X =
array([[  0,  -5, -16,  -8,  -7,  13, -16,  35,  -4, -19,   2,   7,   6,
         33, -11, -13],
       [ 16,  19,  11,  16, -11,  18,  10, -23,  23,   7,  20,  19, -37,
        -24,  17,   6],
       [ 11,  17,  21,  18,   6,   4,  19, -31,  18,  24,  11,   6, -16,
        -30,  17,  20],
       [ -2,  -6,  -7,  -4,   7,   1,  -2,  26,  -1,  -9,   7,  10,  22,
         26,  -3,  -8]])
Rows and columns are counted from 1.
(1, 1) => 0
(4, 3) => -7
(1, 10) => -19
(4, 6) => 1
(4, 16) => -8
(2, 16) => 6
(2, 15) => 17
(4, 2) => -6
(1, 14) => 33
(3, 1) => 11
(3, 3) => 21
(3, 15) => 17
(2, 14) => -24
(3, 10) => 24
(2, 10) => 7
(3, 9) => 18
(1, 8) => 35
(4, 14) => 26
(1, 15) => -11
(1, 2) => -5
(2, 2) => 19
(4, 4) => -4
(3, 6) => 4
(3, 16) => 20
(2, 3) => 11
(3, 7) => 19
(3, 12) => 6
(3, 13) => -16
(2, 13) => -37
(2, 1) => 16

m =
[[  3  -1  -4  -2   5   1   2   1  -2   0   0   1]
 [ -3  -1  -4  20 -24   1 -24  17   2 -13  22  27]
 [-19  11 -13   2 -16 -48 -24  11  18 -18 -28  -7]
 [ 14 -12  24   6  20   1   2  11 -17  13   0  10]
 [-14  22  34  11  12 -28  28 -10  -5   0 -14  19]]
Rows and columns are counted from 1.
row 1 col 1: 3
row 3 col 6: -48
row 5 col 4: 11
row 1 col 5: 5
row 1 col 4: -2
row 2 col 7: -24
row 3 col 9: 18
row 5 col 1: -14
row 2 col 6: 1
row 2 col 2: -1
row 3 col 12: -7
row 1 col 10: 0
row 4 col 11: 0
row 5 col 5: 12
row 4 col 5: 20
row 4 col 7: 2
row 5 col 2: 22
row 5 col 8: -10
row 3 col 5: -16
row 3 col 11: -28
row 3 col 7: -24
row 1 col 3: -4
row 2 col 3: -4
row 5 col 10: 0
row 1 col 9: -2

data =
[[ 38   6 -28  48   4   0  17]
 [ 33 -17  -1  23  -4 -16   9]
 [ 31 -22  14   5   2 -20  14]]
Rows and columns are counted from 1.
(1, 1): 38
(2, 5): -4
(2, 7): 9
(2, 1): 33
(1, 4): 48
(1, 3): -28
(3, 5): 2
(2, 4): 23

x =
[[-11 -16  -7  -1   5   4  -8 -16  -3   9  -6   5]
 [-27   1 -10 -19   5 -12  -4  -6  -2   9  29  -8]
 [ 23  -8   9 -14   4  -1  -9  10  -1  -6  -8  10]
 [ 13   5  -5   8   0 -14  -2 -10  11 -10  27  -4]
 [ 43   9   4 -10  -6   6   5   7  -8 -11  -5   6]
 [  3 -10   3   1  -6  -4  -6  -1   2   8 -10  -6]
 [ 32   5 -13   5   2  12   4  -1  -3   0  13  12]
 [  2   4  -2   5 -12  -6 -17   4   7   8  -5   0]
 [-12  22  16   1   8   7  -9 -13  -6  -6  10   2]
 [ 17   8 -11   5   3   4  14  10   3  -2  12  -3]
 [ 20   5  -5  -3   5   4  -2 -23 -13   0  16   0]
 [ -8 -14   0 -12 -11  -3   3   5  -4 -20   4   2]]
Indices start at 1.
(1, 1) -> -11
(7, 7) -> 4
(5, 4) -> -10
(5, 12) -> 6
(6, 7) -> -6
(1, 3) -> -7
(9, 12) -> 2
(4, 9) -> 11
(3, 12) -> 10
(10, 9) -> 3
(2, 3) -> -10
(7, 1) -> 32
(6, 1) -> 3
(11, 11) -> 16
(10, 6) -> 4
(3, 10) -> -6
(6, 3) -> 3
(4, 5) -> 0
(4, 6) -> -14
(11, 5) -> 5
(6, 2) -> -10
(9, 7) -> -9
(4, 7) -> -2
(10, 3) -> -11
(10, 8) -> 10
(6, 9) -> 2
(9, 9) -> -6
(1, 6) -> 4
(4, 8) -> -10
(5, 11) -> -5
(9, 11) -> 10
(7, 2) -> 5
(2, 1) -> -27
(4, 2) -> 5
(4, 12) -> -4
(11, 9) -> -13
(11, 4) -> -3

grid =
[[ 0.18  0.13 -0.07 -0.13 -0.16 -0.04]
 [ 0.11  0.07 -0.03 -0.09 -0.10 -0.02]
 [-0.08 -0.09  0.09  0.11  0.08  0.07]
 [-0.01  0.02  0.01  0.05  0.03  0.02]
 [-0.12 -0.06  0.05  0.11  0.15  0.03]
 [ 0.04 -0.02  0.08  0.07 -0.04  0.10]
 [ 0.05  0.10 -0.08 -0.05  0.00 -0.08]
 [-0.09 -0.04  0.00  0.02  0.13 -0.04]]
Rows and columns are counted from 1.
(1, 1) -> 0.18
(7, 2) -> 0.10
(7, 5) -> 0.00
(1, 3) -> -0.07
(6, 4) -> 0.07
(2, 3) -> -0.03
(1, 4) -> -0.13
(1, 6) -> -0.04
(4, 4) -> 0.05
(4, 2) -> 0.02
(7, 4) -> -0.05
(3, 2) -> -0.09
(2, 5) -> -0.10
(1, 5) -> -0.16
(5, 1) -> -0.12
(3, 1) -> -0.08
(8, 3) -> 0.00
(4, 1) -> -0.01
(6, 2) -> -0.02
(8, 1) -> -0.09
(4, 3) -> 0.01
(5, 6) -> 0.03
(3, 4) -> 0.11
(3, 6) -> 0.07
(6, 5) -> -0.04
(7, 1) -> 0.05
(2, 2) -> 0.07
(6, 1) -> 0.04
(2, 6) -> -0.02

B =
array([[118, 142, 169, 185],
       [140, 100,  56, 112],
       [138,  23,  43,  34],
       [ 29,  82,  85,  40],
       [217,  40, 140,  86],
       [ 63, 108,  37,  39],
       [ 27, 236, 128,  96]])
Rows and columns are counted from 1.
(1, 1) = 118
(6, 2) = 108
(7, 1) = 27
(1, 2) = 142
(2, 4) = 112
(3, 3) = 43
(5, 3) = 140
(2, 2) = 100
(4, 3) = 85
(7, 4) = 96
(3, 4) = 34
(5, 4) = 86
(7, 2) = 236
(2, 1) = 140
(4, 1) = 29
